One turning vector, and how many steps it has turned:
The counts run from 0 to 221.
[ 61 117 164 138 135 147 169 175 133 109 144 153 118  82 125 119  97  78
 122 178 113 120 142 125 145 107 128 145 127 118 157 125 172 110 149  77
 161 139 141 113 137 158 118 125 139 103 107 166 119 166 125 151 120 174
 176] => 35
[ 80 146 178 129 111 149 130 123 119 112 137 143 171 118 137 157 166 170
 141 126 158  88 103 159 167  76  92 134 183 127 117 137  99 159 150 128
 119 113 146 157 138 129 153 116 168 155 144 140 128 119 142 139  97 162
 131] => 14
[134 147 105  63 155 112 113 155 110 135 135 149 104  82  88 129 147 147
 146 131 140 149 126 145 116 143 169 115 110 178 100 109 106  84 119 153
 101 105  96 112 152  87 116 126  73 175 100 129 125 155 145 124  89  53
 102] => 0
[103 111  92 126  73 135 146 116 143 126 125 138 120  95 123 107 125 139
 123 141 119  92  82 159 158 155 128  98 136  89 120 120 148 110 129 153
 138 121 133 154 131  89  64 120 116 156  71 132 124 157 143  92  74 150
 139] => 152
[110 120 165 127  83 146 132 120 138 127 112 138 182  94 150 155 132 169
 154 110 150  96  89 145 147  76  80 135 127 138 120 137 129 186 141 106
 134 112 134 174 148 129 144  90 175 123 145 149 146  89 129 135  82 150
 138] => 13
[ 96 134 155 119  36 155 163  92 153 153 176 132 121  99 138 131  96 130
 130 116 151  94 127  73 136 125 132 132 121 126 160 140 137 154 171 131
 137 109 136  86 133 148 105 121 156  98 142 120 159 112 150 149 173 150
 148] => 29
[162 163 100 118 144 150  90 121 147 116 148 125  84  98 152 102 114 100
 134 131  95 128 120 145 162 120 151 108 152 115 128  99 147 101 111 158
 132 141  91 142 128  52  37 104 108 123  84 113 110 131 159  83  95 126
 146] => 191
[112 160 122  93 133 136 105 122 146 113 153 104 115 130 107 123 117 112
 122 120 132 104 127 142 151 102 165 122 180 118 145  97 155  86 134 163
 140 112  83 128 136  55  52 126 116 112 106 127 132 124 185 101  96  96
 142] => 190
[ 96 129 110 113 147 149 172 185 111 172 169  61 130  97 126 163  77 135
 140  87 125 140 127 121 106 116 115 121  64 163 121 132 182 109 105 121
 131 102 104 123 104 139 128 102 153  92 132 150 101 138 166 122 118 103
 102] => 44
[172 127 171  89 144 114 110 146 118 136  83 172 184 133 114 149 179 161
 128 155 171 112 120 156 140 111 140 133 177 111 120  98  94 106 113 128
 104 122 122 163 124  98 136  92 113 184 144 103 115 123 118 148  87 120
 159] => 16
[ 95 169 165 124 104 127 146 134 149 153 175 171 134 114 136 131 127 107
 121 171 152 152 109  80 149 134 103 142 151 169 117 135 152 159 160 108
 154 135 127 109 204 159 127 133 138 101 140 133 139 109 143 162 154 154
 135] => 77
[117  75 100 144  88 123 194 108 147 130 124 115 122 158 105 131 114 147
  92 132 116 110 111 155 134 215 130  85 121 104 135 148 182 115 107 156
 125 150 108 108 143 138  58 104 122 118 122 114 122 159 140 124 144 181
 149] => 66
[ 81 141 126 144  99 136 113 102 151  89 199 102 158 108 117 168 114 136
 131  89 159 148 129 107 166 113 112 126 143 173  97  87 143 135 148 116
 175 118 121 124  94 106 159 135 150 137 138 141 131  73 160 139 133 124
 105] => 93
[ 97  87 135 134 133 124 164  90 132  87 125 147 128 113 116  98 131 126
 103 177 138 109 178 132 154 159 126 121 134  73 146 129 158 132 128 103
 166 157 141 117  93 139 128 128 133 127 143 114  96 122 126 106 135 228
 159] => 216
[111 138 138 124  55 137 139 162 119 154 173 147 168  65 136 142 128 157
 131 116 156 125 104 132 152 120  78 122 142 151  92 155 123 163 136 131
 107 107 138 173 181 160 137 100 152 155 136 140 154 115 117 149 119 137
 118] => 156
[ 47 126 154 113 205 160 158 152 135 161 146  81 119 120 121 123 146 109
 125 159 123 147 135  81 125 104 139 145  95 199 158 130 130 121 128 110
 132 108 132 110 119 125 110 114 138 111 131 114  75 108 170  96 144 139
 100] => 84
[109  99 149 110 110 101 154 108 107 117 185 167 145 106 111 177 157 138
 122 148 172 179 145  56 147 171 147  92 158 182 101 125 147 144 158 101
 141 139 131  98 163 148 148 156 107 120 144 131 123 104 134 155 177 132
 132] => 220
[102 123 153 129  97 131 199 173 185 158 101 146 161 140 110 168  82 126
 124 174 127 112  87 149 118 175  99 165 100 150 176 167 143 135 111 107
 147 128 142 137 161 175 134 101 126 108 142 136 143 138 133 156 138 139
 146] => 162
[ 96 147 128 148 114 124  75 110 147  54 163 129 147 130 112 150 132 135
 137 118 155 126 143 129 176 124 127 138 167 167 127  88 102  88 140 134
 157 117 117 121  88  91 157 136 124 132 133 133 134  65 161 146 108 110
 103] => 94
[110 150 115 139 121 141 161 147 124 121 139 191 109  82 140  94  82  85
 102 177 112 136 130 142 148 123 132 111 119  88  99 110 187 128 121  80
 171 175 124 105 150 140 151 126 155 121 107 147 134 156 113 150 146 151
 167] => 34
[109  74 123 170  69 136 168 123 171 125 119  96 135 151 113 120 112 114
 120 121 121 104 133 137 121 197 122 111 128 144 181 162 155 124 118 160
 144 125 121 108 132 146  75 103 118  91 143 114 129 135 152 128 129 176
 157] => 67
[158 142 139 108 133 122  71 105 152  78 158 139 134 130 120 131 145 115
 155 121 134 129 163 133 168 126 139 130 186 153 124  58 106  93 123 122
 179 114 105 140 108  85 144 117  82 158 129 133 125  81 145 132  96  83
 140] => 95
[ 68 160 126 135 134 161 120 135 118 122 188  71 144 108 109 165 116 153
 119 104 148 104 137 123 163 113 141 149 141 154 138 130 108  84 147 146
 120 101  86 104 117 120 114 130 111 110  98 136 123 131 199 113 127 113
  66] => 46
[147 121  94  80  92 129 119  89 110  95 142 168 165  78 105 135 141 120
 179 119 151 119 136 109 144 133 158  95 124 127  91 113 156 108 156  92
 186 130 100 118 103  93 162 137  93 148 103 137 149 120 149 139 139 105
 123] => 135
[ 91 135 109 136 128 155 130 141 136 101 138  62  97 107 125 125 108 149
 154 116 106  79 140 163 116 116 103 127  65 192 165 138 128 109  90 163
 135  92 122 130 100 136 116  97 152 123 114 147 169 133 150 119  61 102
 106] => 4
[109  85 149 153  60 137 149 117 152 173 151  91 146 141 139 103 128 103
 117 102 126 126 143 105 125 151 134 117 120 157 185 165 127 154 122 159
 123  96 122 120 152 155  50  83 146 117 155  90 129  99 143 116 141 153
 157] => 68
[127  91 121 126 116 137 157 156  96  90 151 137 157  92 118 133 105 103
 135 147 126 129 185 115 146 148 140  90  95 105  97 119 182 104 104  77
 172 141 134 134  82 168 159 105 133 134 120 158 102 139 123 155 132 175
 162] => 177
[180 180  77  86 121 149  97 129 138 112 139 112 159  93 119 124  99 118
 132  92 129 127 144 127 146 115 155 127 129 144 136 103 131  84  92 136
 152 114  69 138 111  81 112 104  71 162 112 104 129 108 157  97 121  78
 104] => 48
[145  94 110 124 105 144 138  79 120  75 136 187 138 106 130 114 127 107
 177 147 116 107 153 144 154 125 121  98 112 112 112 118 132 109 149  91
 196 146  96 130  83 109 160 154 110 166  79 164 162 122 156 132 107 131
 116] => 136
[132 100 107  91 132 115 146  74 143 121  95 135 102 160  97 158 167 167
 130 150 136 110  72 176 122 152 128  88 166 130 128 100 156 105 132 158
 129 145  88 122 121  82  60 140 136 122 103 146 135 140 156  97  98 141
 153] => 104
[107 109  74 142  59 115 143 134 165 125 114 168 111 106 124 102 125 141
  92 144 121 147 100 137 140 213 102 118 116 109 105 103 145 111  97 134
 135 155 135 127 133 130 102  93 120 186 112 118 128 124  78 132 128 159
 156] => 113
[123 132  75 134 156 153 112  71 126  89 139 110 123 112 135  83 122 109
 118 131 105 125 183 124 154 141 136 117  79 154 133 130 143 117 104 121
 184 119  98 128  72 108 122 137 116 154  87 125 118 124 171  74 120 169
  70] => 89
[108 161 132  88 140 119 175 124 163 124  88 207 126 124 105 107 135 132
 106 214 123 104 116 170 118 123  93 142 144 116 134 117 130 124 127 106
 170 150 103 108 159 136 140 155 156 172 118 149 165 153 128 129 129 161
 137] => 120
[105  84 113 114  79 134 160  97 119 154 140  75 116 103 151 133 151 173
 144  75 135 127 102 120 100 154 105 108 104 172  87 145 153 191 137 164
  79 122 119 131 155 119  77 100 174 130 153 110 137 120 140 129 102 165
 147] => 108
[112 111 180 128 117 118 164 121 115 132 129 104 161 161 136 200 166 168
 132 119 140 115 114 157 138 114  96  93 177 168 102 145 138 175 137 138
 109 123 117 140 167 150  97 122 174 102 155 145 113 145 152 131 116 166
 134] => 61
[145  82 144 120 112 120 184  94 129 138  96 179 171 141 104 185 143 159
 136 175 134  95  83 153 140 169 107  80 121 101 132 140 141 110 116 112
 136 161 123 138 133 131 129  99 108 166  91 144  99 177 127 126 108 159
 144] => 18
[121 121 121  72  93  92 182 110 114 148 111 132 173 125  73 135 143 134
 102 126 166  60 180 163  97 146 139 111 161  69 125 137 147 124 144 143
 115 115  76  83 114 142 112 133 141 145 164 101 150 150 150 128 138 128
 121] => 24
[ 89 151 110 142 104 118 140 117 179 132 119 153 104 123 138  64 111  78
  70 177 119 112 164 134 154 161 120 115 156  96 153 111 132 110 128 118
 161 144 106  96 128 151  93 126 164 176 115 120 124 107 123 112 127 172
 155] => 73
[127 111 129 130  37 153 140 166 115 158 147 133 166  74 155 117 117 147
 148  95 122 135 106 118 129 134 103 119 101 164 103 136 132 171 112 144
 102  83 161 174 164 146 104  60 142 157 133 117 125 110 100 128  89 135
 130] => 155
[ 93 140 152 115 184 149 145 152 176 152  92 151  85 105 118 120 124 125
 109 190 113 141 130 134 102 145 126 163  77 151 179 121 107 104  88  99
 134 138 144 108 125 161 143  97 128 131 136 122 123 145 100 156 126 157
 164] => 122
